In the rows, zero is written as 128.
Each named turn below is shown by a few rows before and after it. Which turns, in which order, take the first row of each later pair to the second? The first pair is answered.
fam (before => after):
[137 143 144 138 119 115 131 118 140 168 127 119 136 134 129 133] => [142 149 134 127 119 118 130 134 126 170 128 114 137 127 131 126]
[155 157 144 138 129 133 146 110 144 151 139 129 145 176 130 159] => [144 165 121 106 110 148 147 146  98 159 140 109 147 136 135 135]
[122 116 142 146 129 119 143 115 139 123 124 137 125 138 125 129] => [153 137 117 137 128 123 132 124 127 122 138 118 119 143 133 136]
Vegov (before => after):
[138 133 151 129 136 130 138 129 119 138 124 114 164 125 130 141] => [133 133 151 128 136 130 139 135 115 138 119 117 163 116 134 134]
[143 133  65  97 119 119  67 164 104  61 122 141  82  65 133  63] => [ 96 100  79 119 126  97 127 139  96  56 148 139  44  66 132  70]
[146 122 123 133 129 107 127 128 118 143 159 101 132 105 148 143] => [147 121 119 135 130 106 126 126 120 144 159 100 131 106 149 141]
[101 123 144 141 109 106 146 153 100 127 135 115 138 104 138 125] => [ 99 121 144 150 114 103 163 134 111 131 146 113 128 127 138 143]
Rema (before => after):
[167 149 122 144 147 101  98 140 138  98 118 132 122 140 147 149] => [165 153 117 136 146 106  99 137 142  97 121 137 115 138 143 144]
[116 126 125 107 130 142 164 114 120 146 137 107 141 141 128 140] => [124 127 134 113 121 139 163 130 111 148 132 106 154 135 137 143]
[167 118  92 134 152 127 161 105 126  91 161 134  51 144 134 152] => [172 111 126 161 153 104 184 113 120 110 151 125  77 148 149 174]
[139 133 129 102 148 117 127 132 130 122 139 113 146 151 130 133] => [137 131 128 100 145 116 122 133 128 120 136 116 150 147 129 130]
Then:
Between the rows of a pair lie 2 to 4 turns.
[143 131 115  92 107 120  95 177 103 138  92 138 141 100 120 100] => [ 88 104  89  96 129 122 145 120 128 122 131 142  72 128  99 101]	Rema, Vegov, Vegov
[162 175  85  76 113 179  58 136 139 123  95 136 156 135 104 101] => [ 58  94 110 103 113 140 127 146  96 101 117 142 101  65 107  65]	Vegov, Vegov
[159 153 100 116 154 142  80 126 152 119 139 112 135 133 128 151] => [ 91 105 119 130 152 122 121 137 122 101 154 114 105  76 129 124]	Vegov, Vegov, Vegov
[157 147  89 112 126 143 111 131 106 124 149 129 113 117 126 121] => [ 98 107 132 124 120 126 129 122 122 116 129 156 117  98 117  97]	Vegov, fam
[ 88 120 124  86 106 155 109  98 149  98 104 159 123  96 122  70] => [134 128 150 150 143 114 159  64 174 113 134 134 116 182 147 152]	Vegov, fam, Rema
[123 114 186 144 139 116 160 102 144 162 133 131 166 126 133 209] => [105 114 175 109 113 131 154 139 104 173 125 122 182  76 134 175]	Vegov, fam, fam, Vegov
[129 122 146 108 124 109 138 125  86 142  95 142 148 106 132 138] => [138 122 153 129 144 101 154 101 110 136 113 142 135 142 131 163]	Vegov, fam
[131 163 135 119 125 134  89 136 134 136 103 148 164 104 107 126] => [ 82 124 154 153 135 113 146 105 140 127 127 154 130 105 106 135]	fam, Vegov, Vegov, Vegov
[133 100 176 170 121  87 117 129 148 110 102 163 131  97 130 102] => [174 135  95 132 121 114 114 164  92 113 145 119  98  82 145 103]	Rema, Vegov, fam, fam
[141 154 117 102 136 158 127 122 148 137 140 114 120 140 128 120] => [125 144 119  95 124 152 121 144 129 128 135 119 117 104 130 100]	Vegov, Vegov
[182 151 136 118 139 136 101 138 115 170 116 107 177 151 153 172] => [149 137 119  90 122 145  78 166  89 143 103 123 159  78 145 120]	Rema, Vegov
[169 152  79 121 125 131 109 170 127 115 117 120 140 133 148 114] => [ 98  95 128 159 137  98 156 143 148  94 122 146 112 123 137 104]	Vegov, Vegov, fam
[145 135 142 152 139 112 168 109 135 144 150 102 140 166 141 166] => [104 113 163 133 107 116 140 146 107 138 110 124 171  91 132 109]	Vegov, Vegov, fam, Vegov
[ 97 106 140 118 124 140 112 128 145 104  98 154 118  93 118  92] => [126 114 100 120 131 135 118 144 110  94 133 123  84  86 132 106]	fam, fam, Vegov, Vegov
[124  84 156 131 141 112 152 146 110 142 155 133 119 139 137 148] => [165 116 147 121 143 125 123 143 124 149 149 131 140 166 137 158]	Vegov, Vegov
[101 147 196 145 124 128 171 141 136 200 141  81 169 156 113 168] => [ 86 145 168  99 102 149 106 197 101 168 112  96 167  66 103 100]	Vegov, Vegov, Rema, Vegov
[159 139 173 140 138 138 124 140 152 142  77 153 144 154 169 128] => [126 135 147 101 121 164 111 160 128 136  75 154 132 114 159  80]	fam, Rema, fam
[169 128 162 165 148 129 133 116 144 121 112 142 129 164 133 152] => [181 145 135 127 125 143 105 162 103 127 108 126 145 120 138 124]	Vegov, fam
[176 145 107 112 153 182 108 107 108 120 148 113 136 188 116 140] => [143 121 115  95 131 170  88 159  64 104 129 123 140 102 118  88]	Vegov, Vegov
[138 127 144 160 121  93  88 169 132 120  87 157 156  96 126 105] => [111 106 131 159 126  93 105 162 127 106  99 159 126  81 120  86]	Vegov, Rema
[ 94  82 154 124 132  97 180 111 111 153 143 111 115 125 138 151] => [ 93  92 166 103 111 111 163 124  99 169 123 109 150 107 141 136]	Vegov, fam, Rema, fam
[ 73 109 163 135 123 101 152 121 103 135 132 102 138  99 112 118] => [113 152 126 101 113 130 131 143  84 158 140  76 159 108 115 125]	Vegov, fam, Vegov, fam
[125 123 152 152 130  92 161 148 131 138 144 109 145 135 127 117] => [149 144 144 146 131 100 149 144 145 143 140 108 158 155 131 126]	Vegov, Vegov
[ 98 115 191 152 128 137 158  72 153 166 114 119 168 166 124 155] => [ 71 103 176 118  96 140 148 133  86 167 105 105 173  81 132 112]	fam, Vegov, fam, Vegov
[158 160  81  93 129 163 124 108 139 141 111 110 113 184 107 143] => [ 90 123  94  75 100 165 149 135  95 144 106 114 117 115 100  97]	fam, Vegov
[103  82 164 153 138  91 213 155 112 141 140 110 139 140 120 132] => [175 139 144 136 144 121 160 139 145 162 130 105 173 202 117 165]	Vegov, Vegov
[129 113 171 176 128 102 152 106 147 140 133 120 128 151 126 166] => [172 152 122 128 107 129 116 154  96 155 137  92 150 128 134 153]	Vegov, fam
[ 88 100 128 130 126 125 141 128 113 118 129 140 102  90 125 100] => [106 110 137 150 141 118 171 100 136 133 144 127 106 143 127 141]	Rema, Rema, Vegov
[149 174 116 103 118 117  62 160 137  72  89 151  94  77 138  86] => [160 165 125 148 154  88  80 121 175  53 105 158  61 125 140 120]	fam, Vegov, fam, Vegov
[165 156  81 149 115 106 117 163 103 157 119 119 145 109 136 125] => [125 126  92 175 128  88 171 138 102 155 142 115 109 116 137 135]	Vegov, Vegov, Vegov
[174 157 152 122  81 135  90 187  72 160 106  92 171  83 142 134] => [ 67  94 124 129  98 131 163 149  68 126 152 106  66  60 121 104]	Vegov, Rema, Vegov
[201 173 130 118 135 124  87 145 126 122 130 128 156 159 137 152] => [119 148  96  70 114 161  91 151 108 110 127 142 123 102 106  89]	fam, Rema
[186 153 129 130 130 125  65 146 141 126  96 141 147 133 130 123] => [173 130 151 164 151 103  86 117 168 109 106 155 123 151 131 136]	fam, fam, Vegov, fam
[138 136 106 109 131 137  86 137 120  92 138 143 113  99 122 104] => [112 115 130 131 142 119 110 110 142  83 144 156  94 110 120 109]	Vegov, fam
[ 88 100 157 138 128 119 165 109 135 137 128 129 127 130 125 128] => [151 146 110 117 133 140 146 119 121 151 151 100 129 154 135 156]	Vegov, fam
[ 63 114 167 133 121 137 195  72 155 170 143 124 136 189 112 152] => [186 177 131 111 106 140 127 158  90 187 136  81 189 159 152 170]	fam, Rema, Vegov
[177 159 137 144 158 124 124 132 111 151 115 111 142 128 151 162] => [119 123 168 167 170 109 143  97 143 129 111 142 117 137 137 151]	Rema, fam, Vegov, fam
[158 137  88 113 126 144 103 147 116 127 136 120 116 118 134 124] => [124 112 122 149 145 126 136 102 155 123 144 137 101 149 127 143]	fam, Vegov, fam
[157 145 166 142 127 119 151 130 135 137 119 118 162 156 133 151] => [159 148 165 125 112 125 132 154 116 136 105 117 170 128 136 134]	Vegov, fam
[164 153 131 129 121 129  79 163 127 121 102 130 155  91 144 111] => [143 117 164 180 150  87 135 138 133 110 127 131 123 111 162 145]	Vegov, Vegov, fam, Rema
[150 152 104  93 141 152  93 140 103 124 139 119 160 140 151  99] => [ 89 126 113  83 134 156 116 120 112 117 138 135 145 126 132  74]	Rema, fam
[123 130 117 126 123 131 184 136  80 146 163  98 123 116 143 136] => [140 126 150 164 145 116 174  97 139 131 150 124 124 166 139 160]	Rema, fam, fam
[189 150 118 132 147 136 112 100 161 112 136 106 142 194 116 168] => [ 62  81 179 134 122 119 159 107 147 111 115 133 144 112 100 108]	fam, Vegov, fam
[196 158  88 134 148 127  92 109 126 113 156 112  96 173 135 159] => [ 62  79 153 151 132 107 161  89 134 112 144 149  93 127 112 121]	fam, Vegov, fam
[138 113 147 158 159  92 111 152 114  72 108 140  89  85 169 114] => [194 152 134 153 168 113  89 130 144  88 106 130 111 143 164 148]	Vegov, Vegov, Vegov, Vegov
[129 129 154 123 102 130  83 153 130 116  91 138 181  89 122 100] => [196 157 111 127 125 128  79 154 116 105 127 113 149 121 140 138]	Vegov, fam, Vegov, fam
[ 98 114 122 117 105 125 153 122 139 131 132 132 121 111 115 125] => [141 143 119 122 120 127 126 109 162 131 128 134 128 146 115 150]	fam, Vegov
[120  84 109 129 161 116 145 108 149  86 132 152 100 107 131 108] => [172 121  86 118 165 127 116 119 146  92 133 136 107 130 135 125]	fam, Vegov, Vegov
[123 163 110 115 130 151 105  93 156 130 102 149 153 167 104 116] => [ 71 134 113 105 109 149 146 119 106 145 113 135 152 115 103  91]	Rema, fam, fam, Vegov
[182 153 190 129 109 119 100 172 122 142 116 120 169 112 139 136] => [187 161 165 125 126 135  63 139 169 112 113 148 140 138 118 127]	fam, Rema, fam, fam
[ 98 115 108 115 127 130 121 127 113 103 137 131  89 114 122 116] => [121 119 127 145 141 112 135 107 130 111 150 126  94 151 129 155]	fam, fam, Rema
[136 117 136 160 141 100 142 140 122 113 141 119  91 122 148 154] => [ 95 101 156 147 121 107 148 143 115 123 124 132 114  97 139 128]	Vegov, fam, fam
[110 122 149 112 114  98 128 132  95 119 130 141 184 118 133 126] => [127 127 148 136 137  85 139 105 117 112 145 136 162 163 138 155]	Vegov, fam
[ 90 105 151 131 122 122 185 117 109 158 147 104 139 138 131 147] => [124 134 127 110 119 139 173 127 108 169 149  86 153 154 136 156]	Vegov, fam
[100 152  91  62  90 192 164 136  86 194 141  93 148 133 112 118] => [117 156 114  88 111 191 162  81 149 190 133 115 152 201 105 151]	Rema, fam, Vegov, fam
[189 164 126 129 120 129  88 144 129 140 102 120 168 140 144 163] => [170 165  84 107 132 160  81 113 150 122 114 128 119 154 126 146]	Rema, Rema
[114 113 100 138 141  95 163 118  90  92 178 121  67 143 144 130] => [104 128  86  99 115 122 156 147  59 112 168 107  93 117 141 108]	Vegov, fam
[145 168 109 126 136 142  88 112 152 126 100 166 128 136 106 140] => [130 160 124 132 132 141  92 104 163 128  92 176 129 129 102 132]	fam, fam, fam
[140 122 116 119 131 132  92 152 128  95 109 147 130  90 116  95] => [134 106 127 156 155 114 123 118 154  86 125 155  99 125 121 121]	Vegov, fam
[155 154 129 116 135 128  97 138 149 118 112 137 114 152 124 124] => [131 126 135 140 146 107 125 129 145  97 129 137  79 142 129 129]	Vegov, Vegov, Vegov, fam
[114 126 105 123 139 138 138 104 147 149 129 132  96 165 109 134] => [119 129 104 103 119 142  96 143 126 138 102 140 121 115 112  99]	Vegov, Vegov, Vegov
[154 134 122 154 162  98 141  99 167 116 154 127 102 156 150 155] => [124 126 159 136 131 101  88 131 169 112  91 159 155 100 141 101]	Vegov, Vegov, fam, fam
[103 127 145 130 105 113 163 137  98 155 125 122 138 103 147 135] => [101 133 108 106 101 137 130 139  97 137 122 133 121  89 133 110]	Rema, Rema
[108 107 133 122 115 123 129 153 113 124 105 136 142  77 124 105] => [164 130 123 150 147 115 127 106 164 123 124 129 126 158 129 161]	Vegov, fam, Vegov
[131  99 149 126 123 143 199 100 135 154  86 141 127 104 136 106] => [134 106 126 102 112 159 169 112 125 139  78 149 124  83 128  83]	Rema, Rema, Rema
[105 123 123 109  95 139 139 176  77 153 131 120 151  78 130 113] => [ 66  95 150 139 120 134 143  99 167 122 120 172 119 134 100 109]	Rema, fam
[135 129 143 144 136 104 140 122  83 104 129 107 111 106 156 112] => [171 149 140 147 150 108 121 109 109 102 123 109 123 141 158 130]	fam, fam, Vegov, Vegov
